Each path is a new rotation, seen through one point. The rows after it are directions, each followed by how far the rotation turns it, in deg/step (0 if it stays put).
Each turn is a multiple of 5 degrees from 10 to 175, or 0.
Each row of a path follows its step; steps can be skipped.
path 1
step 0: [-11  -1  13 -11 -13   2  -1  -8  -4   6   7 -11   1  -4  -2  17   7  16
   6   5  -2  19  -3  -5  -4   4  -4   0  18  -4   1 -16  -8  -1   7  -6
   2  -4  -1  -2  -1  -5  -7  10   9   3   3  -3  13 -10 -22   1]
step 1: [  6   6  -9  -9   0  14   8   1   1   9 -10   8   2  -6   0 -11   8   6
 -10  -4  10  19  -1  -8 -19  12   2  -3  -6  14   0   1  -1   9  -1  -4
   0  10   0   3 -10  11   3   4  -1  -9  20 -15  16  -3  -1  -8]
step 2: [-20   5  -4 -12  13  -3  10 -16  -2   7  11  -8   6  -3  -8 -17  -9 -10
  -5   4  -6   3   4   3 -15   3  -8   2  -2  16   4  -2 -13  -3   5   1
   6   9   8   6  -2  -4   1   5 -18   5 -10   4   0 -15   6   9]
step 3: [  0  -3  -3  -8 -10   2   9 -17 -16  -1 -10  -6   4   4   4  -9  -4   2
  -1  12   4  -5 -10 -13   4  -2   6 -13  16  -8   6   3 -13 -22  -8 -12
   2   2   0  -3   0   8  12  -2   0  13 -10 -13   9   6   5   3]
step 4: [  0   8  -7 -14 -11 -10   2   5  -1 -14  -3  -1   5  -4  -1   1   3  -1
  16  -5 -23  13   5 -11   4   2  13   0   0   7  13  12  -5  -7  -8  -7
  16   8  15  -2  -4   0 -10  -9  -2   1  18  -1  -2   7   1  -1]
step 5: [ -1  -5  17   1   6   3   6   6 -11  -3  -1  18   8  16  -1 -14  -2   3
  14 -11   9   7  -8  13   2  16  -2   3   3  12  26   9  -7   2   5 -14
  -2   3   0   2   7   4  -3   0  -3  -1  -2  13  -4   0   3  -1]
step 6: [ -3 -10  10   1   7   4  -1  -5  -4 -17   9   0  12   2 -13   6   1   4
  -5  14  -1  10   0  -2  11  10  24  -1   4  14  -7  -6  -1 -15   0  -2
 -18  -8   1  -7   0  -5  -6  -5   2  -4  -3   4  17 -10   3  13]
step 7: [ 10 -11  -3  -3   8   0  21  -7   2  11  -2  10   2 -14  -4  14  10   4
  -4  -4  -7  12  -8  -8  -4  -1   0 -14  -7  -5   4  -9 -14   0  -4  -9
   2  -7  -3   7 -15  -3  -6  -2   7  -3   7  19  12  15   0   5]
step 8: [ 18  -1  -8 -10  -1  -6  12   3   1  -4   2  -4  -3   0  -1 -16  -2  -9
  15   2   2  -8   5   0  -6  15  -5 -13 -12  11 -19  11 -13   5   7 -10
 -12   9  -4  12  -2  -8 -10  10  -2  -3   4   6   2  -8  -1   4]
step 9: [ -8  -2 -11 -13  10  -4   2 -15   7  -6   0  -2  -1  25   2   9 -10  -8
  -3  -9  -6  -7 -11 -12  -4  10  -1  -7   6  -6   8   5   2   3  -6  -1
 -24   8   4 -10  -8  -6  -1   6   2  10 -16   3   2  -3  -7   9]
step 10: [  7  14   2  11   4   6  11  -2  -5  -1  -7   4  12  16  -8   0   2   6
  -6   4  -6  -2  -6 -26   7   4   5 -12  -7  -4 -11   7  15  -4  -1  -7
   7   3   5   3  -3  -6 -15 -12  -8  16   6  -2  -7  14   4  -5]
[ 0  0  1 -3  0  1 -1  0 -1  6  2 -1  0  4 -4  1 -1 -4  1 -6 -1 -3  2  3
  2  4  3 -1 -1  1  0  0 -1 -1  3  1 -3 -2  1 -1  2  0  5  0 -3 -1 -3 -1
  0 -3  3 -1] => 110
[ 3  1  0 -3 -7 -1 -3 -2  2 -5 -2  1 -2  4  2  1  1 -3  2 -4  0  2  1  1
  0  3 -7  0  1  1  1 -2 -1  1 -1 -2 -1 -3 -1 -1 -1 -1 -1  1 -1 -3  3 -2
 -1 -2 -1 -3] => 90
path 2
step 0: [  0  -5   4  -2 -13  -7  -8  20  -3  15   2  -3  -6  -4  -3  -7   0   9
  -4  -6   9  -9  -8  -9   9  -2   2 -16   9 -13   5  -2  14  -8   2  -8
  12  -1   9 -10 -14  -8  -4   3   4  -4  -3  -1  -4  12  -7 -10]
step 1: [ -5   1   9  -7  -6  -6 -13  -7  -2   4   0  -5  -4   2   3  -7  -5   5
   6 -19  -4 -10   3 -11  16  15  -4   1  -8  -2   5   4   4  -2   1   1
 -12  16 -15  -2   3  -2 -11   0  12   1 -19  11  -3   5  -7 -12]
step 2: [ -3   1  -2   7  -3   0 -13  16  -8   4  -9 -13  -6  -4  -3 -10  -8 -12
  -3  -4  15 -10   3  -6  -6   1  18   0  -1  -4   6  -3  -5  -6 -12   2
  12   1   7  -3   1  14  -4  11   4   3 -22   7  -1  -8  -9  -9]
step 3: [ -3  -4   9  13  -8  -5 -12   1  -8 -21  -8  -9   0  -2 -10  -4  -7  -8
   2   8   6 -10  -6  10  13  15  -5  -4  -6   4   1   1   6  10  -8 -10
 -15   3   0   1   6   8  -9  -3  15  -1  -5  12 -10  -4   5   3]
step 4: [ -5 -19  10  12  -2  -2  -1   0   6   2   5 -14 -12   2 -21 -12 -11  -7
  10  14  -3  -3  12  -2   4   5   4  -7  15  -2   0  -5  -6  -7  -7  -9
  13  -3   0  -9  -2  10  12  -1  -3   0  -8   0  -7   3   5  -1]
step 5: [ -1  -4   9   6 -13   5   7  -7   7 -12  -1   1   7 -11 -20   1   8  16
   0   4   4 -11  -8  -6   4  14  -7 -10  -8   7   8  10  -9 -18  -2  -9
   0  18  -1   1   1  12  -2  -2  -2  -9  -1   1  -7   2   5   2]
step 6: [-16  -2  10  -5  -7  17  -7   3  10   6  -5  -5   0   2  -6 -16  15  -4
  13   5   5  -9   4   5  11  -3   3   3  -9 -16   0   3  -4 -16  -2  -7
   3  -4   7   1 -12  -3   7   3 -15  -2  -8   6   6   8  10  -4]
step 7: [ -2 -14  -8  -3  -9  -5 -13  -1  -8   2  -7  -5   7  -6  -3   5   2 -13
   2  -4   6  -9  -9 -12  12  -4  -4 -11 -16  -1   4  11 -10 -15  13  -4
 -10  -1  -6  -3  10  -1  -7   9  -8 -13   5   6  -7  11   6   5]
step 9: [ -6 -12   3   3   2   0  -7  -7 -11  -9   4  -3  14  -7 -14  -2   2  -9
  -2 -20  -1  -1 -17  -4 -13  -4  -2   9   3   2   6   3   0  -1  -1 -18
   3  -9  -8  -6   5  18  -4   7   7  -6   4  15   1  11   1  -3]
step 10: [ -6   1  16   6 -19  17  -3  12   3  -7  -2   1   2 -10  -4   2  -5   1
  -8   5  -4  -6   5   0   0  -6  -1  -2  10  -8  -1  -5   3   2   2 -11
  12 -16  -6   5  11  -4   7 -11  14  -4  -6   5   1  21  -2 -13]
step 11: [ -6  -8   0  -6  -7  -4  10  -2  -7  12  -1  -8  -6  -6  -5  -2  -4  -1
   6 -16   3  -6  -8  -1  -1  15 -13 -11  12  -6 -11   5   5 -10   2 -19
   3   9   6  -2   3   3 -10  -3  11  -5   8   5   4  15   3 -18]
[ 1 -2  2 -1  2  2  6  3  1 -3  2  0 -4 -1 -1 -1  1  7  1  0  0 -5 -4 -2
 -1  1  1  0  4 -2  2 -3  1 -2  2  0 -1  0 -2  0  1 -1  3 -3  0  2  4  2
  2  2  2  1] => 65
[-1  1 -1  1  5 -4  0 -1  3 -2 -1  0  3  2 -2  2  5 -1  3  2  0 -1  2  2
 -2  1  0 -5 -2 -5  4  1 -2 -1  0  0  2  0 -3  3 -1 -2 -1 -1 -5 -1  1 -3
 -2  0  4  1] => 40
[-1 -3  1  0 -1  0 -2 -1  0 -1  2  3  1 -1 -3  2 -1  2 -4  0  2  1  1  5
  1 -2  1  1  2  4 -1  4  1 -2  1 -2  5  3 -3 -2 -4 -2  1 -4  2  2  1 -3
  2 -1  5 -4] => 65
path 3
step 0: [ -1  -5   3  -1   5   2  -1 -14  14  -4 -16   1   0   0   1  22   6  -2
   3  14  -7   8   2  -5  11   7  -8  12  -4  -1   2   4  13  -9   0  -2
  10   4  17   5   7   3  -2   6   3   4   4  -2   9  10  20  11]
step 1: [-10  -2 -10  11   3 -13   5 -17  13   8  -1  -7   0  -8 -10  13  -3   6
  -5   9 -10  -2  -7   3  11   1  -6   0 -16  -2   0 -21   4   2   1   1
  -4   5   6   8  -5  -5   5  -1 -10  -2   0 -18  -7  10  10   8]
step 2: [  7  -4  -3   5 -17  -6   1   4  19  -5  -5   8  -7   0  -5  -2  -9   3
  -5  -3   3  -1 -18  25   4 -10   5   8  -9   3   8 -11  -9   3   6  -1
   3  14   4   2  10  -1   9  11  -8  -2  -8  -9  -4   3  10   3]
step 3: [ -8 -10  -6  -6 -18  -7  -7   7   4 -14 -12   1  -9   7  -1   8  -8   0
  -2   8   7 -15  -2   4  -9  -1   0  10  -7  14  12 -13  -1  -4  19   5
  -8   5  -2   4   0  10   0   0   5  12  -7  -2  14   0   5  -8]
step 4: [ -4  -5   3  -1  -4 -12  -3  -3  -3   2  -1   0  -3  15   8   1  16 -11
   5  -7  10 -14  -9   2  -4   0   1   5   5  11   7 -17  -5  -5  -4  13
   4  -1  17   3 -12  12  -1   1   2  12   8 -16  14   0   1  10]
step 5: [  7  -2   7  -8   1  -4  -8   4   3   8   0   2  -8   1   1  -3   2  -8
  13   6  14  -3   2   7  19   0  -3   6   0 -15  -4 -12  -8  -8   0   7
  -3 -11  15  -7 -16  -8   5   9   4  16  -8  -7   6  16   7   3]
step 6: [ 11   1   7  -5  -2   2 -14 -15   0  -2  -4 -11 -27  -4  -3  -1  -6  11
   8   2   6  -3   1   4   7  12  -9 -16   1   5  -3   0  -3 -11   6  -4
   6  -3   9  -1  -1   0  -5  14   0   0   0  -8   1  11  21  -2]
step 7: [ -2  -3  -2  14   2   7   7  -2  -1   0  -4  -4 -26   8 -11  12  -6  14
  16   9  -2   2  11   1   1  15   0   4   7   0   4 -12   0  12   4   2
   2   7  16  10   9   1  -1   7  -1   7   2 -11  -9  -2   6   9]
step 8: [  9 -13   2  -2  -8   5  21  -4   6   3   8  -9  -2   8  -5  12   2  -5
   4  10  -7   3  -9   1  -4   7 -13   7   4  -7  14  -6  -5   5  13  -1
   7  19  -6   8  -5  -8   3   4  -7  11  -6  -9   2   3  10  13]
step 9: [  0  -5  -4  -3   0 -10  20  13  10   4  -6 -12  -4  -6   0 -17  -8  -4
  -3   2   7  -6  -8  11  -9  20  -3  -4  -5   8  12 -15   3   1   7   6
  -7   6  -8   5 -12  -4  -1   4  -8   0  -9  -5   6  13   6   6]
step 11: [-10   1  10 -15  -3  -7  -8   0   7   4  -1   3  -7  -4  -1  15  10  -3
  17  13  -5  -4   5  -7  -4   5   1  -4  -9   5   3 -16  10  -6  -9  -3
  -4   6  -5  -5  -4   9  -2  16   6  23   0  -2  11  10  -7   2]
[-3 -1 -3  0 -1 -4 -1  1  2 -1  0  3  1 -1 -2  1  5 -1  0 -1  2  1 -4  1
 -3 -2 -2  3 -5  0  0 -1 -3 -5 -2 -3 -5 -1 -2  2  3  1 -2  3  2 -1  3  1
 -2  2 -3 -1] => 40
[ 0 -6 -1 -1 -1  3  4 -2  1 -6  4  0  3  2  0  0 -4 -1 -1 -1  2 -3  1  3
 -1  3  2  2 -1  0  0  0 -1  1  3  0 -2  2 -1  0 -1  3  2  0 -5 -2  3 -1
 -1  2 -3 -1] => 60
